One turn moves every row onto another: examples first, then more rows asked:
Sepob: [ 18.7 -22.4  15.6  27.0  -2.0  -5.6  13.5  15.2   0.1  16.3  53.4  -1.8
  11.9  32.8  -5.3  12.0  -4.7   3.9  -8.5 -21.9 -35.5  -1.0  -9.5 -19.0
 -10.7]
vop: [ 29.4 -22.8  12.2  41.5  23.2   2.0  17.0   6.4   1.5  31.9  23.5  -1.5
   7.5  18.4   7.8   2.3  -4.5 -12.8  -0.3 -24.5 -20.5 -11.6 -20.1   4.1
 -18.5]
Sar: [ 45.7  17.0 -10.4 -24.4  22.1 -14.0  16.2 -13.5 -16.9   5.0  -8.0 -35.4
  16.7  10.7 -39.6  -6.4  -7.2  17.9 -38.4  32.4   4.7  23.3 -17.2   5.2
  30.3]
tel: [-23.1 -36.7   1.9   7.6 -22.8 -33.6  16.2   7.7  19.8  -5.5 -24.4 -42.5
  14.6   5.8  12.2  -5.9  16.7  -5.6 -17.4  38.9 -19.3  -3.9   3.6 -13.9
 -10.6]
Turub: [-14.8 -14.1 -32.4 -27.4 -20.7  14.4   2.2 -18.0 -62.3 -24.4   4.1 -17.5
   5.1   9.0  21.4  28.8 -13.8 -26.0   0.7  -1.2  19.5 -13.3  17.2 -23.9
 -19.6]
zuv: [ 21.2 -23.1  36.1  13.6   7.9  -2.0  17.0  -5.2  -9.3  30.3  33.8  -0.7
  -3.2  31.4  -2.9   8.7 -12.5  -8.7 -28.7 -33.9 -28.2   3.4 -14.1  16.4
 -19.3]
ranap: [-15.3  13.4 -44.6 -16.7 -22.6   4.8  -4.9 -15.4 -40.8   2.7  -1.8  -7.1
   5.2  12.8  18.9  15.7 -18.3 -13.2  13.7   5.6  25.2 -28.0  28.7 -20.6
  12.0]
Gelag: [ 11.9  -9.3   6.8 -17.1   7.7  13.4  23.7 -31.2 -15.5  26.8 -13.5 -27.7
 -13.6   6.7  24.4 -27.6  13.0 -10.9  14.2 -14.1 -18.1  -9.2  15.9  55.3
  -5.6]
resu: [ -4.0 -15.5   0.2 -24.3 -17.0  38.3  -9.6  11.4 -27.2 -42.4  35.8 -52.0
   7.7   7.1  -8.5  -1.4  -7.9  -0.3 -44.3  12.3 -15.5  30.2   7.5  24.6
  -2.8]
tevi: [-23.9 -27.1   6.2  18.0  -8.1 -21.3   9.5  14.0  20.8 -10.3 -22.2 -47.9
   9.2  21.7 -13.1 -21.2  -6.4  -9.8  -5.6  44.2 -15.2   8.5  -6.9  -3.7
 -31.6]
sobub: [-12.5 -20.0 -35.0  -6.6 -14.7   9.3  -7.8 -31.6 -45.5 -23.6  20.8  -1.4
 -18.8  15.9   1.0  25.6 -19.6  -3.2  21.6  12.2  16.8  -6.4  38.4 -10.1
  -0.4]
Liki: [ 17.1  14.7 -14.7 -18.8  17.5 -36.1   0.5 -24.2  -4.6 -17.2 -22.9 -35.2
  33.9  33.5 -38.5  -5.8  -6.8  21.5 -44.9  36.8  -3.8  16.8 -14.9  -3.5
   2.2]
zib: [ -6.2   7.5 -48.5 -30.9 -16.4  27.9   0.6 -18.2 -54.2  -9.5  13.6 -23.8
 -20.7  16.4  -3.0   5.8 -14.2 -17.6  10.6 -11.8  14.5   2.4  30.6 -16.6
 -10.2]
Pef: [ 24.9   3.6  -1.3 -28.2  23.7 -37.6   8.4 -23.8   0.8  -9.2 -26.9 -37.8
   0.0  10.6 -32.0  -8.3 -14.8  10.2 -22.2  37.5  22.7  23.8 -25.5  -2.9
   8.9]
bote: [ 12.5 -12.2   5.1 -16.2  -0.5  22.5  10.0 -27.8 -13.2  34.0  -3.3 -41.1
 -15.6 -16.5  20.3 -19.0   5.0   7.0  16.9  -7.7   2.7  -8.3 -15.4  49.7
  14.5]
temod: [ -4.0 -13.6 -18.0 -30.1   2.8  34.5 -15.7   1.3 -52.2 -58.3  18.2 -51.1
   2.1   4.2  -5.5  -1.0   8.6   3.0 -27.1   8.2 -21.2  11.8 -16.8  22.0
  -9.5]
Vezo: [ 17.8  -3.7 -19.6 -26.6  29.4 -31.5  10.7 -20.7  -9.7   4.5 -14.4 -36.1
   5.5  44.5 -31.0   3.0 -13.8   2.7 -43.7  47.3  13.4   3.8 -14.2  14.6
  32.5]
Pezes: [ 27.7 -32.3  16.9  14.0  19.0  -5.1   7.3   9.1 -28.6  46.4  40.8  -6.4
   8.1  31.8   8.6  18.0   1.7  -2.7  -4.6  -2.8 -33.6  21.3 -20.4   2.1
 -15.3]

tevi moves to Gelag
bote moves to resu
Pef moves to zuv
Now these:
Pezes moves to sobub
Liki moves to vop
Sar moves to Sepob

